In the rows, zero is written as 128.
Each path below is one point turned by a fixed rotation once a step. After each direction that follows a path, write how fast that rotation turns it, in degrees per step (0 if it stays still).
Each turn is a multiple of 5 degrees from 10 to 175, or 0.
Each row of a path follows its step; steps can be skipped.
Rotation 1:
step 10: [129 134 129 135 128 129 129 129 130 135 136 124 121 129 134 118 130 125
 121 133 136 129 125 120 135 114 126 118 126 125 124 125 131 119 126 131
 119 136 129 124 122 133 120 127 131 122 134 125 127 131 133 123 128 134
 122 132 119 125 130 130 132 130 125 131 128 132 130 133]
step 11: [132 122 125 136 130 126 129 119 125 125 132 137 128 129 132 126 121 124
 123 143 133 138 125 133 133 116 126 125 130 129 123 131 128 126 124 124
 119 135 116 128 124 124 123 127 126 121 131 136 133 133 130 122 126 126
 125 127 128 122 129 126 133 125 129 134 135 121 125 126]
step 14: [133 116 128 123 123 125 132 128 127 129 127 132 126 128 133 121 123 129
 125 127 139 125 130 119 131 117 133 125 123 131 125 126 133 120 127 130
 119 130 126 115 128 132 118 122 131 124 123 135 127 120 136 120 130 127
 127 125 128 122 134 126 140 121 125 126 128 128 130 127]
step 16: [126 131 128 129 140 128 131 129 123 132 136 134 131 121 134 119 124 122
 119 132 131 136 126 118 126 119 126 127 123 127 132 128 126 126 132 126
 120 138 118 124 123 124 116 134 125 120 128 124 124 132 132 126 125 129
 129 133 131 119 128 129 120 132 126 127 132 125 129 122]
step 17: [127 125 128 127 135 127 131 124 121 127 136 134 125 135 117 128 121 127
 117 124 133 130 123 128 132 125 124 124 130 131 130 128 127 125 122 134
 119 131 122 128 123 134 124 125 124 123 134 130 124 132 136 120 129 130
 128 137 139 115 126 132 141 127 126 132 124 122 125 123]
step 19: [125 123 123 124 124 118 134 123 125 130 123 130 128 123 136 120 120 124
 121 127 123 131 129 131 125 123 131 123 130 124 131 128 131 127 127 120
 113 131 125 120 135 130 123 134 124 122 131 135 125 124 140 126 126 117
 129 124 129 119 122 130 135 127 128 127 135 135 131 126]
step 21: [124 131 131 135 129 125 129 130 130 127 134 122 129 125 124 126 129 123
 117 128 126 135 128 121 129 121 120 128 121 124 133 131 135 121 127 130
 115 138 125 129 122 131 122 123 123 116 133 132 119 127 133 125 129 132
 118 130 121 124 134 124 138 135 126 132 128 124 128 129]
Speeds:
[125 126 128 128 129 128 129 126 127 128 129 126 128 127 127 129 129 127
 128 130 127 130 130 127 127 128 127 127 127 127 127 127 124 126 127 127
 129 128 127 128 130 129 130 128 127 130 125 129 126 128 128 129 129 127
 128 127 128 130 130 126 130 132 127 128 129 128 129 128] | 115
Rotation 2:
step 1: [132 135 113 116 131 139 136 124 133 129 120 128 126 122 125 130 135 132
 127 127 120 124 128 132 127 132 127 131 125 130 113 132 133 127 121 116
 127 133 126 134 132 128 126 130 135 125 123 125 125 139 130 129 131 131
 130 126 125 126 131 126 130 129 131 128 112 125 122 131]
step 2: [121 125 123 121 125 116 132 124 118 126 126 126 117 135 128 128 126 138
 135 136 133 131 130 126 130 124 129 129 122 128 128 134 136 127 134 123
 124 131 128 125 124 130 131 124 125 124 130 134 126 125 122 127 133 120
 121 139 118 130 136 126 132 124 123 130 139 117 128 144]
step 4: [128 136 137 131 131 127 130 121 124 133 140 138 137 126 125 127 133 127
 132 123 132 126 133 118 133 124 135 136 135 122 131 130 124 121 121 130
 135 130 126 125 127 134 135 132 121 127 125 136 144 129 125 129 134 130
 126 134 125 140 132 126 134 136 122 130 128 133 125 125]
step 13: [128 120 119 124 126 135 132 137 120 129 124 123 130 128 137 126 131 129
 145 126 121 131 131 130 133 125 133 126 126 124 127 126 134 129 135 122
 134 135 128 119 130 125 132 128 129 132 114 133 118 121 129 129 128 131
 120 129 133 114 137 130 127 132 127 134 130 131 135 132]
step 14: [129 134 132 120 124 129 127 134 122 126 138 122 117 129 132 116 137 131
 127 128 136 134 129 129 128 135 126 132 118 129 131 132 120 121 118 119
 137 123 123 130 124 122 131 133 136 124 126 131 133 128 123 133 127 131
 123 136 126 141 130 131 124 123 137 126 128 127 124 126]
step 18: [121 136 131 135 135 135 134 127 138 128 134 128 123 126 127 133 134 135
 131 125 116 124 128 132 128 127 129 126 121 129 127 123 129 134 118 118
 129 130 123 126 133 126 141 132 127 135 131 126 133 121 114 127 122 134
 119 128 129 129 132 124 124 128 129 119 122 121 125 139]
step 20: [126 129 128 123 126 133 131 134 122 126 137 122 121 133 132 126 129 141
 134 137 127 137 127 124 129 134 122 136 134 125 124 122 123 122 124 122
 124 127 128 136 130 122 118 135 128 126 125 133 133 137 131 128 130 132
 132 134 127 126 124 123 133 134 143 130 121 125 143 128]
Speeds:
[128 129 128 129 127 128 128 127 129 128 129 129 128 128 129 128 131 130
 127 128 126 129 129 130 125 129 129 131 126 127 127 127 127 130 126 127
 130 126 130 130 129 128 126 128 129 128 129 127 128 128 127 127 129 128
 130 129 129 127 128 126 127 127 129 129 130 126 126 127] | 170
[126 130 124 128 128 128 127 128 128 127 127 127 129 127 127 126 126 130
 128 127 128 128 129 129 127 126 130 130 128 129 128 129 127 126 128 128
 127 129 127 129 129 125 127 127 125 127 125 128 127 124 128 131 128 128
 129 128 128 128 127 127 127 127 129 131 129 127 128 129] | 95
[130 127 125 131 127 128 127 127 127 126 130 127 130 127 127 127 128 128
 127 128 126 130 129 125 127 128 130 126 129 127 128 130 128 126 126 129
 129 127 127 125 129 129 129 130 127 130 127 127 128 129 127 126 127 129
 127 128 129 127 128 128 128 128 128 128 130 129 128 128] | 80
[127 127 127 129 128 128 128 126 129 128 128 129 127 127 129 129 126 129
 130 127 127 131 131 129 130 132 130 130 127 129 128 128 130 128 128 126
 126 128 130 126 128 128 128 128 129 126 128 127 127 126 128 128 126 126
 127 126 126 127 130 129 126 127 125 126 128 128 127 128] | 70
[127 128 127 129 126 127 129 126 125 128 128 127 129 128 127 131 127 128
 128 126 126 128 127 127 128 128 129 128 128 126 129 126 131 128 130 126
 129 129 127 129 127 128 125 127 128 126 127 127 127 131 128 129 129 128
 132 128 129 128 128 129 129 128 128 129 128 127 130 131] | 100
